One vector is turned by the same rotation once a tick. Each row is the vector after some number of ticks, and that number follows the row.
The counts run from 0 to 529.
[ 16   7   6  -3   6  18 -10   3 -19  -9   9 -15  -1  15  15  -1  -2   1
  -8   6   6   5 -19   6   3  -3 -21 -17   6   9   2 -14   8   8]	482
[ 27  12  -5  -5  -8  -2   9  -5  -3   1   5 -17  -6   5  -2  21  -7  -3
  11  -6  -4  -8   4  11  -2   2  23 -14  -6  -1  -1  16 -13  13]	355
[ 22  19  -6 -13  -6   5   2   2   8  -7  -7  -8  -2   7  -7  18  -6 -10
   7  -6   0 -11   1  15  -1   4  15 -16  -6  -2  15  12 -11  23]	351
[ -4  -2  -9  -5  -5   3  15  14   6   5 -15 -14  -5 -10   5 -11   4   7
 -17   9  -5   2  -8  -6 -16  16 -16 -17  -7  15   0  -9   0 -19]	448
[  9  -5  -3   3 -13  -1  19  -3  14   8   3 -11  -9   1  11 -13  19 -10
  -2   3   8  -4  -2  -4  -2   5 -24 -20   9   1   9  -3  -8 -26]	436
[ 11  -7   6  -9  -6   9   4   4  14   4   2   8  -9  -1   1  -7   1 -10
  11  -3 -24  -5 -12  -3  26   0   7  -5   2  -5 -10  -5 -33  -6]	408
[ 22   4   5  -4 -14   4  13  12  -8 -16  16 -10 -12  -5 -12   8   4   1
  18   4   3  11 -11  17  10   0   7 -13  -2 -18  -5  11   5   5]	144
[ 11 -13  -8  -7 -12   2   5  16  10  -6   7  11 -15 -16  17 -11   9   6
   6  -9 -18   1 -17  -3  15   0 -14  -2  13  15   5   2   3  -7]	212
[ 18  -8  -3   0  -4 -13  13   8  13  15 -21  14 -12 -12  23   4   8 -15
  -6   6  -8   8 -15   0   1   5  -4  -5   9  10  12  -9  -7   0]	229
[  3   4  -9   7  11  -2  19  18   1  -7 -15  -3  -8   2  28  16  -8   7
   4  -8  13   0 -12 -10 -10  -4 -17  -7  15   5   5   3   0  -4]	34
[  3  11   4  10  18  -2   8  -7   2 -12   2  -7  -3  10   1   2  19  -4
 -11   4   2   3 -28  -7 -10  -2 -12 -16   5  -6  10 -12  22   8]	498
[ 21   2   7  -9   1   6   1   1  -5 -12   8 -22 -16   2  -7   3  15   3
   2 -26  -4  -1 -11  14  -4 -12   5 -16  -2  -7  13   9   8  -8]	156
[  7   2   5  -4 -17   9  16   2   2  11  -2  -7  -5  -4  28 -10  -1  -8
  15   0 -11   0 -13  -6  11  -8 -20  -3  13   2   6  -1  -8 -22]	427
[ -6  -9   8  -2  -6   1  14  -8  19  10  -2  -8   4   2 -11  19   7 -11
   3  14 -24  -1   2   8 -16  19  -1 -19   2 -16  -1   7   4  -2]	111
[ 10 -15  -9   4   4  -8   5  11 -16  18  -9  -7  -5  -3  29  13   0  -6
  -1  15   1   4  -2  -3  -8   8   0 -10  10  19 -15  -5  -8 -11]	243
[ 12  18  -5  -8  -4  10  15   8   8   6  -4   4  -3  -4   5 -16  -6  -4
  15  -2 -16   0 -18  -8  27   0   1  -5  -5   4  -2  -9 -24   3]	413
[ -7  10 -14  -5  -8  -5  10  20  -6 -12   8   9  -8  -3  -4 -26  12 -10
  11   4  -8  -5 -19  -2  23   1 -11   0   5   8   6  -4 -11  -1]	200
[-26  11 -18   2  -6  -9  10  -4  10 -13  16 -11   8  10 -13  14  15  -5
   9   6   3  -5   1  -2  -5  17  -5 -18   4  -4  -4  10  10   9]	320
[-10   2   4  12 -12   8  18 -17   7   5   7 -12   2   2   9  18  -2  14
  13  -6 -23   8 -10  -5  -6   6 -15 -14   5 -11   1   0  17  -2]	96
[-16   9   8  -1  -7  12  11 -10  15   2  -7 -14   5   7   4  11   0  -3
   2  -3 -22  -2  -7  -1 -14   7 -22 -13   4 -10  20   0  17  -1]	101
[ -5  -3  -7   1  11  14 -12  14   0 -27   0  -2 -11  11   6   7   5  15
 -11   5  11   1 -13 -11  -2   9 -13 -19   6  13  -2 -15   3   8]	268
[ -1  14  -1   1 -20   1  25   1   3   9  -6 -14  -8  -1  22 -13   1  -8
   6   0  -3   3 -13  -9   8  -4 -23  -2   4   3  12  -5  -6 -20]	430
[ 18   4   3   0  -2  12   2  10 -24  -5   4  -4  -2   0  13   1 -11   8
  -3  20  -3  14 -24   3   7   4  -9 -11   0   5 -13 -16   3  11]	477
[ 17 -16  -7  -3 -14  -8   0  -4  17  13   0  -2 -18   0  20  -2  17 -12
 -16 -12  -6   1  -8   3   6   4  -9  -6   7  19  11  -4  -8  -6]	223
[ -6 -18   1   8   5   6 -15   0  -2 -15   3   3  -9   5  11  24   9  18
  -8 -11  -3  16 -20   1   6   6  -3 -14   6   3 -11 -18   5   8]	275
[-18  -4 -11  -2  -6  -3   4   1  15 -16  17  -2   8   2 -12  19  14  -2
  14   6  -3  -5   5   3  -7  16  -3 -21  12  -6  -8  15  11   5]	323
[ 15  -4  11  -1  -7  -9  10  -2  -9  -4   1 -16 -21  -5  -2   9  13  -2
  -1 -16 -20   5 -20   9  -6 -12  16  -2  -6 -16   6   4   5 -13]	161
[-26   6  -4   7  -3 -10   8 -11  -9   4   9 -10  15   8  13  25   4 -10
  18  11 -12   1  -8  -4  -4   4  -2  -5  14 -10  -8   4  11   4]	310
[ 13  -6  12  10   3   1   1  -9 -16  -6  14  -5  -6  10  14  11  11  -1
  -3   0   3  15 -26   8   4  -7 -16 -15  15 -10  -3 -12  15   3]	489
[ -5  23  -5   5  13   6  -1 -15  -1   6  -4 -12  15  12  17  15  -2  -3
   7  11 -18  -7 -13 -17  -7   2   3 -11   4   7   1  -6   8  18]	299
[ 19   6 -14  -1   2  -9  11   8   7  16 -18  -5  -9  -2  20  -2   4 -12
 -14  14  -1  -2  -9 -11  -8   9  -1  -8  -1  25   9  -8  -9   2]	234
[ -1   6 -28 -16  -1  -7   1  14   3  -2  -4   6  -1  -8   9   0  -5  -2
 -11 -11 -10  -6 -12   4   9  14   0  -1  -1  29  -1  -1 -16  16]	4
[ 17   3 -17   2  10 -12  10   7  -1  20 -14  -4  -3  -1  18   1  10  -9
  -8   5  10   2  -2  -3  -5  13  -1 -20   0  24   2 -10 -11   0]	237
[-30  10  -2   4  -2  -7   9  -4  -4  -3   2  -4  17   7   8  22   4 -15
  21  12 -10  -1  -9  -1  -5   5 -10  -7  16 -11  -1   5  13   7]	312
[-12 -23   3  10   6  -4   6  10   9  -7 -17  -2 -15  11  14  25   2   0
  -8   0   3  -1  -9  -9 -14   1  -5  -9  10  -7 -10  -3 -13 -15]	46
[ -9  -8 -12   9   2 -10   0  13 -18  -7   2  -8  -8  14  11   8  12  -7
  -8  13  26   8  -3   1   3  12 -11 -16   8   9 -10 -14 -10  -6]	255
[-20  -2  -6   8  16   1   8  16  12 -11 -28   3  -6  12   0  14  -1   0
 -10   2   6  -1 -14 -10 -11   7  -4 -16  -4  -1  -3 -14 -15   0]	52
[-12 -22  -2  12   9  -8   7   8   7  -4 -14  -3 -13  11  14  24   7   1
  -7 -12  12   1  -7  -2 -11   0  -9 -14  11  -5  -7  -2 -11 -16]	44
[-13   2   2   3  -5  -4  16 -17  18  11  -1 -15   5   9 -13  15  13  -8
  -2  -5 -12   4   1  10 -11  19  -8 -22  -3 -12   7  -2   6  -1]	107
[-20  -1  -9  -7  17  -5 -12  -4  -1   6  -3  -6  12  14  -9   8  24 -21
 -10  -1 -15  -1 -15   8  -4   2   5 -15   0  10  -5  -3  12   8]	517
[ -1   3  -8   4  12   2  13  15   5  -7 -14 -12 -10   9  26  12  -7   5
  -4 -11  14  -6  -8 -11 -14  -4 -18  -8  13  11   7   3  -1  -9]	36
[ 16   8   4   0   2  13   1  11 -25  -6   2  -3   1   0  14   2  -9   8
  -3  16   0  15 -26   4   8   2 -13 -12   0   6  -8 -17   6  13]	478
[-22   7 -10  -4  17  -6  -5  -4  -3   6  -6 -11  11  11  -7   7  18 -15
 -12   1 -18   1 -21   1  -8   1   4 -11  -6  11  -4  -5  16   8]	515
[ 17  -3  10  -3  -7  -5   7  -2  -7  -5   5 -21 -23  -3  -2   6  12  -1
  -2 -18 -18   2 -18  10  -6 -13  14  -3  -6 -14   4   7   4 -13]	160
[ 16  -2 -11  13   0  -9  21  10   1  -1   1  -4 -14   1  31  18  -9   7
   5   1  10   0  -8 -13  -4  -2  -8  -4  16   6  -9   8  -5  -3]	30
[-15   1   3 -17   8   9   1  20   4  -9 -12  -1 -11  -1  -9  -8  -2  -3
   2 -20 -25  -7 -15   4  11   1   1  -1  -5  -3   3  -5 -22 -10]	397
[-20   2  -3   1   1  21  -7   7  -7  -4 -15  -4   5  17   9  15 -18   9
   2   7 -16   1 -14  -7   7   2  -2 -10  -7   6 -17 -15 -16   9]	67
[ 24  15  -5 -13  -7   5   1  -1   8  -5  -3 -11  -3   9  -6  18  -7 -11
   6  -5  -1 -13   3  13  -3   3  16 -16  -5  -1  11  15 -12  20]	352
[ -4   5   5   3   7 -13  24  15 -10 -15  -2  -4 -17   1  -7   8   1  -6
  19  -7  -4  -8  -7   1  -8  -3   5  -3   8 -26   4   7 -10 -15]	377
[ -8  13  -5  -1  11  -5  19  15  -1 -18   2 -17 -20   5 -16  -7   2   3
   3 -10  -7 -17  -4 -10 -11   4   6  -6  -6  -8   4   5 -15 -15]	383
[  7   0   1  14   4  -1  -8 -26   9   3   4  -3   1  16  12  23  10  -3
  -6   5 -12   3 -15 -11   3   6  12 -16   1  -2  -9 -15  -3  19]	290
[ -4  -8  -2  -6  16   0   7  14   4 -13   6  -7 -15  -1 -17  -3  11   8
   8 -25 -13 -13  -2   1  -2   7   8 -16   2  -8  -7   5 -18 -20]	388
[ -7   7 -10 -12   6  -4  -3   9 -21   4   7 -15  -3   6  -3 -22  12 -16
   3  -3 -19 -17  -8   0   7  -3   6  -4  -2  12  -3   1 -16 -15]	187
[ 17  20   0  -8  -5   9  10  10  -9 -16   5 -25 -17  -3  -7  -2   3   9
   4 -13  -4   3 -17   7  -2  -7   5  -8 -11  -5  12   9  14   1]	152
[  7   3   0 -12 -24   3   2   5  10 -11  -7  -5  -7   0  -4  27 -14 -11
   1   3 -19  -2  -7  13  -1   4  16   0  -6  -8   5  13  -5  21]	345
[-16  -4   1  -9   5   1  10  20   0  -8  -6  -3 -15  -8  -9  -3  -4   6
   4 -20 -30  -1 -15   1   8   3   8   4  -6  -7  -8  -2 -18 -15]	394
[ 19  12  -7  -9  -5  17   6  -3   7  11   8 -12  -3   5  15 -19   1  -3
  12  -9  -8  -9  -6  -7  22  -2  -7 -14   0  14   0  -2 -21  -8]	418
[-10  -1  -8  -1   4  -1  -3  18 -19  -4 -11 -14  -6  15  21   4   2 -15
 -10  20  17  -1  -4  -4  -6   6 -16  -9  10  16   0 -10  -8  -6]	251
[  0 -20  -5 -10  -2   5   0   9   1  10 -11  -8   0  -6   2  -3  12   0
 -18  -1   0   6  -3  13 -10  18 -15 -27  -1  13  -5 -11  -7 -21]	453
[ 14  19  -6 -10   0  16  11   7   9   7  -4   1   0  -1   7 -19  -2  -5
  16  -6 -11  -4 -14  -6  25  -1  -4 -12  -2   9   6  -7 -23   0]	415
[  7  -2  -3  -8  -6   8  -5   9  -9  -2  -6  -9  -4  10  -2  -5  -2 -10
 -24  25   4   5 -11   9   3  17  -8 -18 -10  12  -6 -19 -16   6]	466
[  5  -5   2 -12  -6  12  -6  15  -6  -3 -15  -3  -2   6   1  -4  -3 -12
 -23  25  -2   4 -12   9  -2  14 -11 -15  -4   9  -1 -20 -14   3]	464
[-11  18  -9   3  16   0  -3 -18  -7   9   3 -13  22  16  12  17   9  -6
  13  -4  -5  -4  -6  -4  -2   4  -3 -22   9   7  -1  -4   8  11]	303
